In the data rows, the value 128 means zero.
Here are some points:
[102, 154, 207, 56, 91, 144, 142, 117, 165, 168, 105, 117, 108, 137, 117, 98, 98, 88, 131]
[146, 115, 161, 36, 55, 160, 121, 108, 150, 155, 92, 152, 133, 125, 130, 96, 164, 183, 128]
[136, 148, 104, 182, 166, 135, 116, 155, 108, 105, 129, 108, 156, 129, 137, 145, 105, 109, 137]
[172, 75, 25, 173, 156, 118, 133, 135, 82, 80, 140, 159, 175, 103, 152, 153, 120, 180, 124]
[145, 77, 82, 125, 180, 93, 148, 104, 53, 73, 130, 142, 199, 117, 129, 136, 84, 173, 123]
[105, 144, 123, 196, 182, 91, 112, 130, 67, 90, 141, 130, 137, 156, 137, 136, 140, 111, 120]
[99, 100, 119, 87, 134, 128, 149, 85, 98, 103, 88, 127, 174, 119, 143, 137, 56, 135, 107]
[186, 157, 82, 213, 118, 112, 57, 172, 137, 80, 180, 159, 110, 150, 119, 144, 213, 177, 150]
[168, 104, 83, 177, 147, 114, 122, 154, 123, 89, 168, 150, 140, 124, 132, 126, 168, 144, 138]
[168, 127, 63, 240, 161, 82, 96, 151, 93, 64, 188, 174, 144, 143, 152, 141, 190, 139, 115]
[127, 123, 129, 94, 99, 116, 148, 105, 165, 132, 138, 148, 108, 107, 123, 113, 121, 130, 122]
[70, 119, 186, 75, 168, 151, 168, 112, 136, 154, 99, 67, 144, 115, 114, 134, 53, 81, 140]
[169, 141, 105, 124, 48, 143, 118, 133, 192, 152, 112, 165, 96, 82, 141, 135, 160, 160, 134]
[97, 62, 155, 122, 177, 106, 152, 104, 71, 108, 96, 101, 175, 89, 125, 125, 95, 113, 157]
[174, 98, 63, 149, 116, 134, 110, 136, 99, 86, 110, 177, 165, 104, 158, 149, 169, 193, 128]
[179, 163, 114, 159, 96, 134, 92, 164, 159, 127, 178, 150, 92, 149, 114, 126, 199, 160, 138]
[74, 90, 131, 98, 181, 121, 155, 82, 56, 98, 76, 106, 186, 106, 143, 149, 38, 131, 121]
[198, 136, 67, 237, 136, 90, 95, 160, 110, 73, 199, 164, 120, 124, 132, 132, 204, 159, 138]
[95, 145, 179, 85, 74, 141, 125, 107, 176, 162, 101, 138, 93, 127, 128, 119, 147, 119, 122]
[159, 117, 27, 218, 159, 119, 115, 155, 93, 100, 162, 157, 135, 126, 150, 152, 169, 154, 119]
[112, 147, 140, 174, 149, 105, 130, 148, 140, 115, 168, 129, 105, 136, 124, 112, 165, 85, 131]
[132, 117, 108, 143, 164, 117, 140, 118, 103, 112, 161, 130, 136, 155, 124, 125, 120, 110, 114]
[170, 179, 112, 121, 51, 157, 103, 167, 217, 156, 142, 165, 67, 114, 124, 112, 231, 161, 132]
[133, 125, 123, 186, 136, 93, 115, 126, 88, 114, 126, 131, 139, 116, 139, 132, 150, 128, 134]
[88, 145, 202, 144, 127, 105, 137, 128, 149, 166, 143, 113, 79, 125, 119, 101, 155, 69, 135]
[138, 118, 130, 140, 173, 132, 91, 148, 93, 101, 123, 117, 154, 161, 118, 141, 141, 151, 154]
[184, 74, 60, 146, 166, 131, 146, 143, 70, 99, 121, 154, 189, 106, 145, 140, 136, 182, 137]
[97, 157, 176, 85, 101, 150, 140, 124, 160, 186, 120, 107, 74, 134, 108, 119, 104, 107, 122]
[128, 110, 109, 78, 101, 145, 141, 105, 122, 116, 94, 159, 149, 106, 141, 133, 112, 162, 106]
Here are 10 more points, each followed by its number:
[112, 84, 209, 15, 130, 165, 177, 104, 137, 192, 86, 75, 142, 106, 98, 107, 70, 111, 170] 0
[158, 177, 146, 126, 39, 146, 129, 165, 204, 198, 158, 164, 49, 114, 122, 107, 224, 148, 127] 1
[160, 188, 104, 119, 57, 138, 127, 132, 207, 134, 165, 167, 65, 120, 147, 100, 178, 121, 90] 2
[124, 173, 116, 208, 129, 98, 95, 141, 136, 106, 171, 141, 84, 164, 129, 133, 145, 86, 102] 3
[78, 177, 232, 166, 173, 102, 113, 155, 161, 173, 172, 63, 70, 183, 93, 115, 144, 17, 147] 4
[141, 174, 106, 176, 119, 140, 119, 173, 172, 144, 170, 143, 74, 137, 139, 127, 172, 107, 113] 5
[75, 155, 130, 170, 206, 111, 122, 142, 80, 103, 141, 101, 124, 168, 126, 146, 107, 72, 116] 6
[155, 160, 87, 146, 68, 128, 115, 140, 168, 102, 142, 181, 93, 118, 143, 124, 187, 151, 117] 7
[180, 97, 129, 122, 101, 118, 114, 120, 123, 115, 142, 168, 129, 130, 132, 107, 179, 159, 140] 8
[147, 58, 82, 93, 151, 137, 171, 96, 53, 108, 98, 167, 207, 110, 164, 137, 82, 171, 97] 9
Which two of these numbered points are nearest to each point below, ignoring the 3 directions in which the first points spread most? Their numbers follow each, nearest first.
[182, 125, 21, 240, 156, 110, 106, 169, 110, 74, 179, 172, 118, 118, 154, 149, 169, 139, 117] > 5 7
[90, 93, 142, 113, 171, 119, 138, 110, 94, 127, 100, 93, 163, 128, 122, 149, 73, 126, 147] > 4 6
[115, 175, 117, 146, 119, 134, 98, 135, 127, 132, 134, 139, 112, 158, 130, 142, 158, 135, 104] > 6 3
[102, 126, 167, 155, 179, 118, 123, 146, 119, 130, 137, 86, 144, 134, 121, 137, 134, 87, 145] > 4 1
[160, 158, 82, 191, 134, 123, 87, 162, 140, 104, 175, 165, 108, 159, 132, 132, 193, 139, 117] > 6 5
[119, 105, 130, 70, 64, 130, 159, 84, 186, 121, 97, 161, 129, 64, 119, 118, 112, 153, 134] > 7 2
[179, 112, 27, 155, 109, 128, 113, 121, 107, 80, 136, 184, 157, 114, 159, 145, 131, 187, 89] > 3 7
[189, 192, 92, 170, 47, 127, 101, 151, 192, 129, 191, 189, 65, 132, 148, 110, 210, 135, 90] > 2 3
[119, 132, 200, 68, 75, 120, 136, 107, 170, 159, 121, 133, 84, 134, 111, 84, 167, 117, 139] > 8 4
[126, 174, 98, 211, 143, 111, 89, 148, 130, 115, 176, 145, 91, 180, 138, 142, 149, 93, 92] > 3 6
[176, 115, 125, 141, 141, 142, 116, 172, 126, 131, 160, 132, 124, 141, 125, 119, 177, 135, 153] > 0 4
[165, 151, 116, 177, 143, 125, 91, 181, 137, 132, 182, 133, 98, 160, 119, 120, 186, 124, 130] > 4 6
[111, 172, 136, 171, 127, 121, 118, 160, 176, 162, 163, 114, 48, 132, 119, 128, 158, 71, 131] > 5 1
[165, 147, 116, 128, 88, 141, 115, 149, 151, 136, 140, 180, 112, 141, 145, 106, 182, 141, 104] > 9 7
[151, 209, 158, 149, 57, 152, 112, 183, 252, 170, 173, 146, 27, 107, 120, 115, 215, 88, 130] > 5 7
[183, 128, 110, 58, 27, 173, 156, 135, 183, 186, 103, 184, 105, 75, 126, 120, 179, 212, 130] > 1 9
[108, 212, 143, 172, 93, 136, 91, 147, 182, 154, 150, 117, 65, 172, 119, 144, 134, 84, 99] > 3 6
[142, 154, 98, 178, 159, 137, 76, 162, 107, 120, 156, 134, 116, 163, 129, 140, 170, 143, 122] > 6 4
[137, 190, 102, 193, 130, 136, 108, 177, 156, 127, 171, 149, 77, 151, 138, 133, 170, 94, 113] > 5 6
[144, 189, 113, 208, 147, 101, 95, 158, 124, 89, 196, 144, 102, 175, 131, 117, 148, 88, 107] > 3 2
[149, 102, 148, 122, 117, 103, 122, 95, 119, 104, 133, 128, 135, 148, 113, 110, 118, 123, 142] > 8 4
[88, 101, 205, 66, 158, 125, 148, 91, 93, 164, 85, 82, 165, 136, 99, 137, 46, 112, 134] > 4 8
[180, 96, 34, 163, 114, 126, 129, 119, 86, 66, 109, 185, 171, 86, 170, 153, 145, 203, 119] > 7 3
[158, 126, 120, 159, 128, 105, 110, 141, 106, 100, 155, 167, 126, 143, 129, 105, 195, 151, 133] > 8 9
[146, 177, 145, 124, 70, 122, 141, 131, 230, 152, 171, 125, 67, 106, 110, 113, 144, 96, 130] > 2 7
[168, 123, 73, 122, 67, 124, 126, 113, 177, 90, 137, 177, 131, 76, 133, 123, 169, 179, 126] > 7 2
[124, 73, 119, 88, 161, 133, 171, 95, 57, 125, 99, 144, 191, 119, 150, 128, 72, 147, 106] > 9 1
[94, 157, 157, 222, 216, 87, 84, 168, 124, 100, 190, 84, 119, 172, 101, 141, 157, 59, 148] > 4 6
[107, 71, 125, 151, 214, 102, 148, 116, 55, 98, 119, 100, 187, 130, 129, 137, 77, 117, 143] > 4 8
[106, 141, 170, 79, 78, 152, 148, 133, 181, 189, 101, 129, 91, 98, 125, 113, 156, 119, 139] > 1 4
[164, 118, 73, 152, 83, 112, 115, 102, 159, 78, 140, 171, 129, 93, 135, 128, 171, 167, 125] > 7 3
[71, 153, 171, 98, 119, 133, 170, 118, 191, 185, 128, 99, 54, 114, 124, 113, 108, 53, 125] > 5 1
[65, 90, 181, 87, 202, 115, 168, 106, 111, 144, 104, 59, 169, 133, 104, 126, 54, 78, 146] > 4 0
[158, 85, 73, 71, 72, 146, 153, 90, 123, 107, 74, 182, 169, 63, 159, 136, 108, 204, 133] > 7 1
[127, 145, 162, 94, 91, 139, 147, 142, 184, 184, 146, 140, 79, 115, 116, 106, 176, 125, 141] > 1 4
[138, 103, 144, 45, 75, 162, 151, 105, 121, 160, 79, 156, 129, 114, 140, 105, 113, 153, 110] > 9 1
[190, 168, 107, 98, 46, 159, 121, 139, 189, 129, 141, 174, 97, 117, 136, 94, 159, 152, 117] > 2 7
[104, 110, 93, 183, 194, 111, 118, 132, 64, 92, 137, 123, 159, 152, 138, 149, 105, 114, 121] > 6 5
[79, 154, 149, 165, 187, 97, 126, 110, 74, 110, 157, 116, 123, 173, 139, 124, 99, 64, 101] > 3 6
[172, 132, 118, 143, 82, 123, 111, 140, 148, 113, 145, 168, 108, 116, 117, 107, 213, 159, 146] > 8 4
[70, 103, 137, 99, 157, 116, 157, 90, 87, 113, 87, 108, 164, 108, 133, 141, 55, 120, 126] > 7 3
[81, 125, 177, 83, 126, 140, 170, 112, 128, 209, 103, 109, 114, 123, 127, 122, 104, 103, 118] > 1 9
[153, 88, 162, 27, 39, 149, 162, 86, 174, 157, 75, 151, 126, 66, 123, 97, 149, 183, 160] > 8 1
[164, 97, 107, 34, 48, 169, 164, 110, 167, 172, 91, 159, 131, 75, 135, 118, 127, 189, 124] > 1 9
[68, 151, 177, 76, 111, 162, 135, 131, 182, 204, 84, 81, 81, 120, 121, 133, 94, 84, 131] > 5 6
[96, 154, 130, 196, 180, 114, 94, 141, 73, 93, 129, 126, 143, 189, 144, 139, 138, 99, 99] > 6 3
[181, 87, 36, 139, 133, 129, 142, 125, 81, 66, 110, 179, 195, 84, 164, 145, 124, 193, 115] > 7 5
[159, 151, 97, 115, 57, 156, 123, 157, 199, 159, 139, 161, 70, 104, 133, 122, 193, 148, 128] > 5 1
[142, 89, 140, 92, 71, 132, 153, 104, 120, 164, 81, 145, 148, 79, 144, 129, 129, 160, 132] > 1 9
[172, 123, 71, 157, 150, 123, 139, 136, 115, 86, 175, 166, 139, 147, 134, 120, 157, 148, 113] > 9 2
[132, 121, 86, 176, 176, 127, 140, 151, 74, 112, 139, 142, 160, 115, 148, 153, 163, 159, 134] > 1 9
[160, 111, 72, 118, 96, 135, 139, 123, 139, 109, 120, 178, 131, 102, 156, 132, 150, 162, 117] > 7 5
[67, 113, 177, 33, 115, 132, 175, 70, 127, 142, 76, 109, 139, 112, 126, 113, 39, 76, 116] > 7 3
[101, 146, 155, 183, 188, 110, 94, 160, 107, 135, 147, 87, 119, 162, 104, 151, 154, 112, 156] > 4 6
[187, 77, 41, 129, 98, 131, 137, 108, 115, 77, 137, 186, 159, 97, 159, 143, 136, 191, 111] > 7 2
[179, 120, 60, 169, 121, 142, 118, 164, 98, 134, 144, 168, 147, 117, 145, 146, 178, 200, 125] > 1 9
[139, 176, 130, 166, 86, 131, 107, 152, 181, 157, 171, 165, 73, 144, 135, 125, 219, 123, 113] > 9 1
[143, 121, 108, 160, 118, 111, 134, 133, 120, 124, 138, 151, 119, 84, 137, 123, 152, 130, 136] > 1 7
[168, 162, 49, 230, 151, 113, 81, 157, 100, 64, 164, 142, 145, 154, 146, 163, 133, 153, 110] > 3 6
[103, 91, 200, 21, 83, 138, 167, 80, 149, 162, 72, 112, 130, 88, 101, 97, 106, 143, 160] > 8 0
[94, 90, 139, 123, 157, 125, 156, 105, 72, 137, 70, 109, 168, 92, 145, 153, 76, 132, 137] > 1 4
[184, 119, 94, 77, 38, 145, 145, 117, 179, 124, 119, 197, 112, 75, 146, 108, 170, 178, 115] > 7 2
[109, 136, 146, 159, 191, 125, 104, 154, 100, 122, 145, 85, 137, 162, 91, 135, 129, 125, 153] > 4 0
[160, 130, 65, 138, 125, 154, 95, 138, 107, 97, 138, 143, 170, 141, 134, 162, 130, 207, 106] > 6 4
[124, 104, 126, 143, 131, 111, 137, 118, 107, 90, 111, 127, 134, 90, 135, 125, 134, 125, 152] > 7 8
[139, 137, 74, 206, 171, 114, 115, 151, 91, 118, 169, 145, 122, 146, 142, 146, 148, 123, 115] > 5 6
[136, 136, 99, 124, 77, 150, 123, 143, 167, 149, 98, 142, 105, 94, 149, 145, 154, 151, 127] > 5 7
[130, 134, 73, 156, 180, 134, 99, 135, 95, 69, 122, 106, 164, 136, 129, 150, 77, 154, 122] > 6 3
[91, 164, 211, 94, 136, 145, 112, 141, 164, 189, 138, 75, 68, 179, 84, 120, 111, 72, 138] > 4 6
[147, 156, 137, 120, 90, 130, 130, 124, 169, 137, 143, 144, 102, 131, 144, 103, 148, 95, 108] > 2 7
